Each row is where one point has got to under a steady rotation. How many steps took it there?
The counts run from 0 to 337.
[ 0.73 -1.74  3.16  2.06  0.91 -1.28 -2.83  0.81  2.78  0.31 -1.64  2.18
  0.34 -0.67  0.51 -0.45  2.65 -1.32 -2.67 -0.56 -1.42 -0.08  0.71 -0.56
 -1.16  0.69 -0.06 -0.05  0.65 -2.09  0.29  1.56 -0.38 -2.51 -2.64  0.81
  1.22  0.76  0.01 -1.31  2.60 -0.69  0.91 -2.44 -0.31 -4.88] => 94
[ 0.59 -1.45 -1.53  0.59 -0.70  0.47  1.86  3.20  0.61  2.15  0.33  1.95
  3.13  1.64 -0.97 -4.39  0.10  0.36  1.58 -0.38  0.83 -0.66  0.43  1.91
  0.63  2.16  0.95  2.66 -1.44  1.82 -2.47 -0.63  1.04  2.09 -0.60  0.17
  0.59  2.55  1.08 -1.34 -0.92 -0.76 -1.09 -0.66  1.14  0.90] => 198
[ 0.43 -0.38 -0.01 -0.96 -0.44 -0.04  1.57  1.34 -1.27  1.13 -2.09 -1.94
 -0.25  1.63 -0.44 -1.63  1.63 -4.00  4.85  1.89  0.25  2.53 -0.05  0.95
  0.09  0.00  0.23 -1.19  2.45  1.47  1.29  0.50  1.97  2.03  1.34  1.59
 -0.92 -1.46  1.16 -0.17  2.74 -2.08  1.20 -1.15 -1.07 -0.37] => 264
[-3.15  0.12  1.50  0.95  0.08 -1.77 -1.20 -0.78  0.26 -1.17  0.68  1.47
  1.89 -0.69 -1.51  0.95 -2.83 -2.39  0.84 -0.16  1.99 -2.74 -0.92  1.30
  1.40 -1.11  1.03  0.94 -2.10  1.83 -1.35 -0.03  1.16 -0.57  0.48  2.13
 -1.14  2.38  0.62 -3.67 -2.64 -3.47  1.15  0.13  3.21 -2.50] => 222
[-0.92 -0.10 -0.49 -3.51 -1.51  3.48  0.32 -0.79  2.61  0.88  0.90 -2.07
  3.82  0.40 -1.14  1.03 -3.36 -0.08  2.43  0.87  0.92 -0.05 -1.34  2.02
  0.23  0.92 -0.25  0.80  1.22 -0.65 -1.10 -1.11 -0.69  0.35  1.88  0.42
  0.15  1.91 -2.19  0.15  1.00 -1.42  0.24 -0.15  2.35 -1.92] => 224
[-0.51 -2.59 -1.64  1.92 -0.93 -3.84  0.32 -0.20 -0.87 -1.60  2.56 -0.42
 -1.21 -0.50 -1.18  0.66  2.81 -0.22 -2.74  0.47  2.01 -2.35  0.11 -1.38
  1.65 -0.33  0.28  0.77 -3.65  0.02 -1.66  1.48  0.04  1.39 -0.45 -1.49
 -3.08  2.01  1.45 -1.51 -1.84 -2.74 -0.08 -1.40  0.18 -1.25] => 204
[-1.91 -2.23  2.00  1.30 -2.48  0.73 -0.41  1.48  1.87 -2.00 -1.00 -2.23
  0.13 -1.90 -0.06 -1.97 -0.30  0.99 -1.42 -1.38 -0.64  2.12  1.58  0.84
  2.49  0.85 -0.81  4.30  0.76 -0.63 -1.44 -2.32 -0.58 -0.40 -2.91 -2.45
 -1.67  0.96  0.70  0.07  0.63  1.59  0.61 -1.04 -3.09  2.35] => 192
[ 0.01  2.42  0.16 -0.37 -0.97  3.51  0.55 -0.80  2.24  1.62 -2.68  0.96
 -1.39 -1.14 -0.72 -1.32 -0.90 -0.45  0.37  1.96 -2.25 -1.82  1.30  0.87
 -0.27  1.97  0.01 -1.44  2.26  1.36 -0.98  1.45  0.86  0.70  1.81 -2.42
  1.32 -0.55 -3.15  1.72  1.99  0.17 -1.68  2.48  2.54 -1.60] => 252
[ 1.35 -1.59  0.20  1.24  0.00  1.41  1.28 -0.44  0.48 -2.11 -2.34  3.54
 -0.01 -2.77 -2.93 -0.50  1.09 -1.28 -0.72  0.52 -0.76 -1.80  1.13  1.01
 -2.33  1.54  0.06 -1.32  2.47 -0.93  1.22  2.01  2.75 -0.68 -1.64  1.03
 -0.56 -2.35 -1.80 -1.06  2.19  3.08 -2.26 -0.83 -0.32 -2.26] => 276
[-2.04  0.48  2.31  1.50 -0.60 -1.44 -2.82  0.08 -0.84  0.69  2.76 -0.44
  0.49  0.51 -0.35  1.02  1.23 -1.55  1.26  0.22 -0.41  0.04 -1.38 -3.21
  3.43  1.99  0.94 -1.29  1.39  1.35 -2.08  1.73  0.55  2.23  1.19 -2.14
  0.14  2.76 -2.89  2.04 -0.97 -0.58 -1.07  1.45 -2.59 -1.31] => 227
[-1.21 -1.30 -2.42 -2.89  0.85  2.00  2.70  1.58 -0.11 -0.74  2.63  0.32
  2.00  2.79 -0.80 -1.30 -1.75  2.25  1.22  0.67  1.67 -0.86  0.40  1.19
  0.31  1.21 -0.29  0.67 -1.71 -1.59 -2.07 -1.09  2.59  0.79  0.28  1.09
 -1.11 -0.98  0.79 -3.00  0.61  0.78 -1.79 -0.45  0.80  2.78] => 207
[-0.09 -0.95  2.41  1.32  2.15  0.08 -0.48 -1.08  3.22 -2.11 -0.08  1.11
  1.67 -1.43 -1.93  0.02 -4.98 -0.99 -1.78 -0.25  0.47  0.43  0.36  1.22
 -1.87  0.47  3.30 -0.98 -0.91  0.46 -0.06 -0.39  0.08 -3.26  0.55 -0.58
  0.39  0.24  2.24  0.52 -3.74 -0.79  1.50 -3.03  0.94  1.64] => 312
[-0.53  0.87 -1.51 -0.66 -1.73  0.77  1.91  1.69 -2.75  1.05 -0.70 -0.39
  1.54 -2.20 -0.05 -1.49  0.55 -0.91  0.54  1.95 -0.14  2.94  1.96 -0.25
  0.14 -1.48 -0.09 -1.73  0.77  2.02 -2.37 -1.53  3.62  1.44 -1.28  0.86
 -0.96 -1.64  0.37 -0.50  1.90  0.75 -2.61 -2.22  2.19  3.69] => 281
[-1.46 -2.10  0.00 -0.85  0.01  0.04  0.10  3.48 -0.12  2.01  1.54 -1.36
  3.44 -0.99  1.91 -1.73  0.13 -1.84  1.96 -0.54  1.28  1.38 -1.44  1.95
  1.91  1.49  0.60 -1.85  0.16  2.28 -1.64  0.15  0.07  1.22 -0.92  1.50
  1.42  4.46 -2.21 -1.00  0.94  0.97 -0.84  1.25  0.90 -0.84] => 43
[-0.24 -0.44  0.20 -0.52  0.14  0.38  1.88  2.60 -0.24  0.86 -2.48 -1.47
 -0.56  2.21 -1.03 -0.12  0.50 -0.46  3.99 -1.10 -0.68  2.85 -0.82  1.35
  0.56  1.78  0.16  2.51  0.30 -0.84  1.32 -0.40  0.02  0.37  3.44 -0.54
  0.76 -2.82  3.72  1.60  0.10 -1.58  1.38 -1.56 -2.87 -0.55] => 173
[-1.45 -0.37 -0.08 -0.45  0.69  0.44 -1.29  2.97 -3.43  0.66  2.46  1.20
  0.05 -1.36  2.87  0.41  1.68  0.53 -2.14  0.39 -0.72 -0.03  1.30 -0.19
  1.66 -0.24 -1.04 -4.00 -0.27  0.06 -3.21  1.22  1.05  1.47 -0.67 -0.40
  2.18  0.48 -2.99 -1.43  3.53  0.93 -1.45  1.83  1.89 -0.63] => 61
[-1.85 -0.38  1.20 -2.80  0.45  4.19 -0.37  0.65  1.13  0.40 -0.86 -0.23
  1.74 -2.70 -0.75  0.01 -2.89 -0.09  0.24 -0.66 -0.07  0.28  0.34  2.85
 -1.56 -0.44  0.04 -1.36  1.50 -0.80  0.46  0.85 -0.97 -0.77  1.38  0.66
  1.37  0.65 -3.01 -0.72  2.93 -0.88  1.68 -0.49  2.84 -2.45] => 68
[-4.59 -0.05  1.46 -1.05 -0.11  0.76 -1.38 -0.63 -0.14 -2.17  0.66 -1.78
  0.25  0.30 -0.34  2.75  0.09  0.10 -0.62  2.68  0.22  0.51 -0.36 -3.35
  3.32  0.62 -1.44 -0.94  2.02 -1.40 -1.66 -0.45  2.68  0.39 -0.21 -0.25
 -1.96  0.90 -1.19 -0.45  1.29  0.79 -3.29  1.65 -1.21  1.21] => 218
[ 1.33 -0.76  1.15 -0.35 -2.33  1.07  1.09  1.51  2.59 -0.97  1.87 -2.27
  2.43  1.66 -0.76 -3.46  0.05 -0.61  2.79  0.25 -1.38  2.86 -1.33  3.00
 -1.20  3.27  0.79  1.07  1.96  0.70  1.31 -1.64  1.54  0.96  0.17 -0.07
 -0.25 -1.81  0.31  0.41 -0.01  0.90  0.95 -1.27 -3.49  1.76] => 18
[ 1.79 -2.05 -0.59 -2.01 -1.48  2.44  0.84 -0.81  1.89 -0.08 -1.04 -3.14
  2.04  1.08 -0.53 -1.98  1.80 -0.63  3.96  0.10  0.69  2.31 -0.87 -0.50
  0.76 -0.60  1.12 -0.25  2.71 -0.09  2.29 -1.24  0.15  1.06 -0.06 -0.38
 -0.38 -0.73  0.15  1.75  4.00 -1.25  0.14 -1.16 -3.09  0.89] => 109
[ 2.46 -1.89 -1.06  2.10 -0.26  0.73  0.35  3.50 -0.53  2.30  1.96  1.94
  5.02 -1.23  0.09 -3.42  0.79 -2.02  1.76 -1.76  2.10  1.49  0.55  0.29
  0.18 -0.42  1.36 -0.76  1.32  2.18 -3.25  0.49  0.49  2.21 -1.30  0.56
  0.58  1.44 -1.15  0.40  1.62  1.48 -0.86 -0.92 -0.68  2.70] => 290
[-0.37 -1.41 -0.79 -1.30 -1.07  1.54  1.10  1.30  2.81 -0.49 -0.04 -4.07
  1.68  2.38 -0.22 -1.92  0.77 -1.17  4.13  1.39  0.11  3.35 -0.88  2.20
 -0.14  1.62  0.71  1.00  1.34  0.96  1.42 -1.87  1.55  1.72  2.84  0.12
 -0.40 -1.10  1.50  1.95  0.59 -1.51  0.27  0.41  0.30  0.98] => 17
[ 3.71 -2.50 -1.01  0.83  0.47 -2.64  0.69  0.43 -1.84 -2.06  3.69  1.52
  0.12 -1.74 -1.23 -0.26  0.60 -1.13 -2.04  0.70  2.70 -1.11  0.55 -1.29
 -2.16 -1.48  1.19 -2.18 -2.48  0.47 -1.96  1.40 -0.01  0.01 -1.53 -0.63
 -2.32 -0.50  0.58 -0.55 -2.92 -0.97  1.39 -3.20 -0.09  1.08] => 295
[ 0.82 -0.41  1.59 -1.49 -0.88  0.55 -1.21  0.27 -0.97 -0.16  0.60 -2.19
 -0.54 -1.51  0.04  0.45  3.49 -0.96 -0.06 -1.06 -1.28  0.84  0.37  0.19
 -0.36 -2.51 -1.46 -0.49  0.26 -1.31  2.04  0.40 -0.22 -0.02 -0.49  0.70
 -0.72 -2.22 -1.28 -1.40  5.45 -3.00  0.92 -2.01 -0.58 -4.48] => 85
[-0.37  1.52 -1.09  0.32 -0.53 -1.37  1.01 -1.31 -0.38 -4.15  0.97  1.93
  1.55 -0.66 -4.78  1.10  0.58 -0.54  0.30  0.69 -0.68 -3.24 -1.23  1.48
  1.40  1.57  1.77 -0.73 -0.95 -0.76 -0.33  2.74  3.65 -0.05  0.34  0.25
 -0.20 -2.06  0.26 -1.00 -0.08 -1.31 -2.33  0.27  1.13 -2.53] => 212
[ 0.42 -1.92 -0.70  3.55  2.14 -1.88  0.00 -1.84  2.59 -3.44  2.50  0.85
  2.12 -2.18 -0.25 -0.08  1.28 -0.49 -1.02 -1.26  0.75 -0.83  0.91  0.09
  1.24  0.35  3.45 -1.21  1.09  0.09  1.57  1.99 -0.62 -2.21  2.10 -1.43
  0.83 -1.25  0.83  3.13  0.65  0.55  1.90 -0.71 -0.74 -0.77] => 302
[-1.63 -3.05 -0.65 -0.43  0.64 -1.75  1.44  0.90  2.35 -0.61  1.17 -3.12
  1.27  2.01  4.44 -1.57  1.23 -0.26  0.29  1.75  1.25  1.52  1.03  1.77
  2.62  1.67 -0.55  1.11  0.17  0.43 -0.54 -1.69  1.08 -0.08  0.64  0.70
  0.15 -0.56  0.55 -1.46  1.48  1.30  2.20  0.47  0.74  2.04] => 26
[-0.94 -2.56  1.26 -0.43 -0.38  1.34 -2.06  0.11  3.78 -1.81 -0.48 -2.51
 -1.97 -1.77 -1.44 -0.10  1.00 -1.54 -2.99  1.82 -1.16  0.89 -0.61 -0.91
 -2.85  1.82 -1.18  1.39 -0.02 -1.14  0.15 -1.17 -0.14 -1.28  0.64 -0.81
 -4.63  1.46 -1.89 -1.36 -0.78 -0.48  0.22 -0.66 -0.79 -1.82] => 12
[-0.99 -1.77  0.11 -1.08  0.38  1.42 -1.52 -1.87  0.85 -0.95 -0.81 -1.99
  0.26 -0.92  1.19  1.66 -0.87  1.03 -0.69  1.82  0.87  2.54 -0.15 -5.12
  3.14  0.49  1.22 -1.65  2.10 -2.28  0.06 -1.58  0.15 -1.49 -1.04 -0.99
 -0.72  0.33 -0.27  1.68  0.41  2.47 -2.13 -0.95 -3.82  1.30] => 127
[-0.03 -1.44 -0.55  1.96 -0.26 -0.44 -0.98  1.87 -1.35  0.22  2.27 -1.21
  3.78 -3.28  0.09 -0.68  4.02 -2.99  1.23 -1.99  0.88  1.59 -0.01 -1.06
  1.54 -1.00  0.59 -0.83  2.19  2.06 -1.17  0.54  0.32  2.35 -0.58  0.97
 -1.02  0.88 -1.00  0.71  3.53 -0.28 -0.98  0.04 -2.30  0.75] => 291
[-0.43 -0.61  0.36 -0.09 -1.62  2.75  1.23 -0.49 -1.78 -3.29  2.29 -0.33
 -1.35 -1.68 -2.28 -1.17 -0.38  0.37  1.46 -0.59 -1.42  0.71 -1.24  0.19
 -0.13  2.43  1.98 -2.99  1.33  1.51  0.72  1.90  0.83  1.83 -0.52 -2.22
 -0.53 -0.03 -2.23  1.45 -1.15  1.65 -1.81  0.30 -2.47  1.22] => 46
[-4.67 -0.49 -0.03 -0.55  1.79  0.60 -1.06  0.18 -3.17 -0.77  0.91 -1.00
 -2.63 -0.92  1.49  2.28  1.29  0.83 -2.72  1.07 -0.38  0.64  1.33 -2.98
  2.61 -0.36 -1.61 -4.15  1.68 -0.04 -1.37  1.02  0.90 -0.05  1.29 -0.78
  0.96 -0.10 -2.52  1.34  2.97  0.43 -1.26  1.40  1.48  0.07] => 62
[ 1.88 -1.42 -1.44  0.04  1.03 -1.01  0.21 -1.44  1.27 -2.26 -1.33  1.80
  0.22 -0.46 -1.61  1.27  1.17 -1.09  0.27  0.87  0.11 -0.91 -2.22 -1.84
  0.47  0.16  3.34 -2.24  0.48 -1.58  2.06  1.46  2.07 -1.82 -1.63  1.76
  0.34 -0.63  1.27 -0.38 -0.84 -0.66 -3.23 -1.57 -0.83 -4.00] => 121
[-0.71 -3.71 -0.52  0.42  2.56 -0.62 -0.69 -1.33  2.75 -1.60  0.85 -1.13
  1.90  0.72  3.49 -1.72  0.84  0.13  0.80 -0.93  1.50  0.76  1.33 -1.16
  3.49 -0.09  1.06  0.94  1.39 -0.67  0.55 -1.28 -0.25 -0.41 -0.26  1.00
  1.57 -0.20  0.83  0.13  3.80  2.01  0.84 -0.32 -2.02  0.09] => 118
[ 3.09 -1.30  1.30 -0.30 -1.86  0.58 -0.03  1.05  0.19 -0.64  0.35 -0.54
 -1.47 -1.00 -0.20 -2.01  0.42 -0.67  0.59 -0.95 -1.48  1.62  1.82  1.83
 -0.33  1.70 -0.51  1.90  1.28 -0.68  0.56  0.40 -0.49  0.05 -2.21 -0.97
 -0.81 -3.03 -1.95 -1.11  1.58  2.25  3.17 -3.29 -3.40 -1.38] => 266
[-0.12 -1.62  1.22  1.73  2.41 -0.76 -0.97 -2.88  1.67 -2.60  0.59  2.78
 -1.03 -2.50 -0.43 -0.52 -3.52 -0.24 -1.68 -1.20  0.31 -2.03  0.39 -2.60
  2.00 -0.26  3.18 -1.42 -1.06  1.04 -1.74 -0.36  1.02 -2.10 -3.02 -0.36
  0.36  0.79  0.64 -0.98 -3.34  2.01 -1.15 -0.39 -2.44  1.01] => 129
[ 0.79 -1.70  0.27  1.16  0.35 -0.06 -0.05 -0.38  4.14  0.23  0.82  1.74
 -0.78  0.74 -0.65 -4.68 -0.25 -1.19 -1.90 -0.09  0.53 -2.50  0.84  0.55
 -2.31  1.66 -0.47  1.31 -2.94  2.19 -1.96 -0.20  0.61  1.18  1.70 -1.31
 -0.87  1.95 -1.35 -1.31 -2.16  0.16 -0.61  1.77  2.23  0.70] => 14
[ 3.17 -0.78 -4.27 -3.28  0.20  1.37  1.80 -0.40  0.72  0.04  0.85 -0.27
 -0.27  2.09  0.01 -1.66 -2.34  2.02  0.44  1.93  1.47 -0.95  1.45 -1.58
 -1.59 -1.34  0.51 -0.49 -1.78  0.05 -0.65 -1.72  1.30 -0.18 -0.99  0.42
 -0.94 -2.43  1.78 -1.49 -0.43 -1.40 -1.89 -2.33  1.18  3.10] => 115
[ 2.80 -1.54 -0.81  0.12  1.05 -0.41  0.18 -0.06  1.80  2.15 -0.61  2.77
  0.81  1.46 -0.30 -5.66 -0.60 -1.18  0.74  0.63  1.65 -1.79  0.60 -0.42
 -2.35 -0.43  2.07  1.24 -2.00  2.17 -1.58  0.13 -0.08  1.04 -1.61 -0.78
  1.17  2.12  2.06  0.10 -0.44 -1.74 -1.48 -0.31  1.74  0.93] => 106
[ 1.14  1.11 -0.29 -0.62 -0.89  0.79 -1.50  0.43 -0.67 -0.06  2.49 -1.38
  0.11 -1.87  2.04  1.03  2.73 -0.69 -2.36 -0.68 -3.43  0.53 -0.82  0.68
 -0.08 -1.57 -1.30 -2.66 -2.83 -0.08  0.52 -1.29  1.53 -0.54 -0.12  1.91
  1.20 -2.65 -2.48 -4.13  2.25 -2.06  0.13  0.61  1.21 -2.91] => 332
[ 1.82 -1.63  0.62 -1.59 -1.75  1.03  0.85  1.39 -0.44 -0.80 -1.29 -2.86
 -1.06 -0.21 -0.23 -0.12  0.44 -1.74  3.68  0.24 -0.36  3.43  0.82  1.13
 -0.10  1.38 -0.49  0.99  3.10 -0.01  1.73  0.32 -0.27  0.62 -0.64  0.25
 -1.62 -3.37  0.14  1.05  1.91  0.40  3.36 -3.57 -2.44 -1.25] => 265
[-3.68 -1.17  0.39  1.58  0.79 -1.99  0.23  1.93  0.76 -0.66 -3.82 -1.55
  0.52  1.15  1.79 -0.36  1.33 -0.43  0.33 -0.08  0.33  0.90  1.62  1.03
  2.85  0.39 -1.29  3.30 -0.94  0.22  1.19 -2.42  1.57 -0.07  2.19  1.34
  0.31 -1.34  4.33 -0.93  2.80 -0.48  1.66  0.31 -0.04  1.30] => 182
[-0.67 -1.86  2.19 -0.04  0.97 -2.75  0.31  0.41  1.10 -0.97  0.73 -0.06
 -1.86  4.20 -0.58  1.64 -1.34 -0.85  3.20  1.15 -0.24  0.13 -1.44 -1.01
  1.00  3.65  1.55 -0.56  1.14  0.28 -0.46  2.44 -0.05 -0.35  3.42 -1.24
  0.68 -1.03  0.64  2.23 -1.50 -0.30  2.99 -0.59 -0.98 -2.30] => 237
[-0.57  0.31  0.56  0.59  1.48 -2.10  1.89 -0.56 -2.93 -3.44  1.19  2.36
 -0.63 -1.74 -1.91  0.51 -0.60 -1.10  2.71 -1.17 -0.27 -1.04 -0.75  1.52
  0.65  1.17  2.03 -4.45 -1.07  2.03  1.52  2.98  1.70 -0.13  0.20  1.45
  2.00 -1.72 -0.05 -0.73 -0.10 -0.85  0.29  0.06  0.78 -1.26] => 56
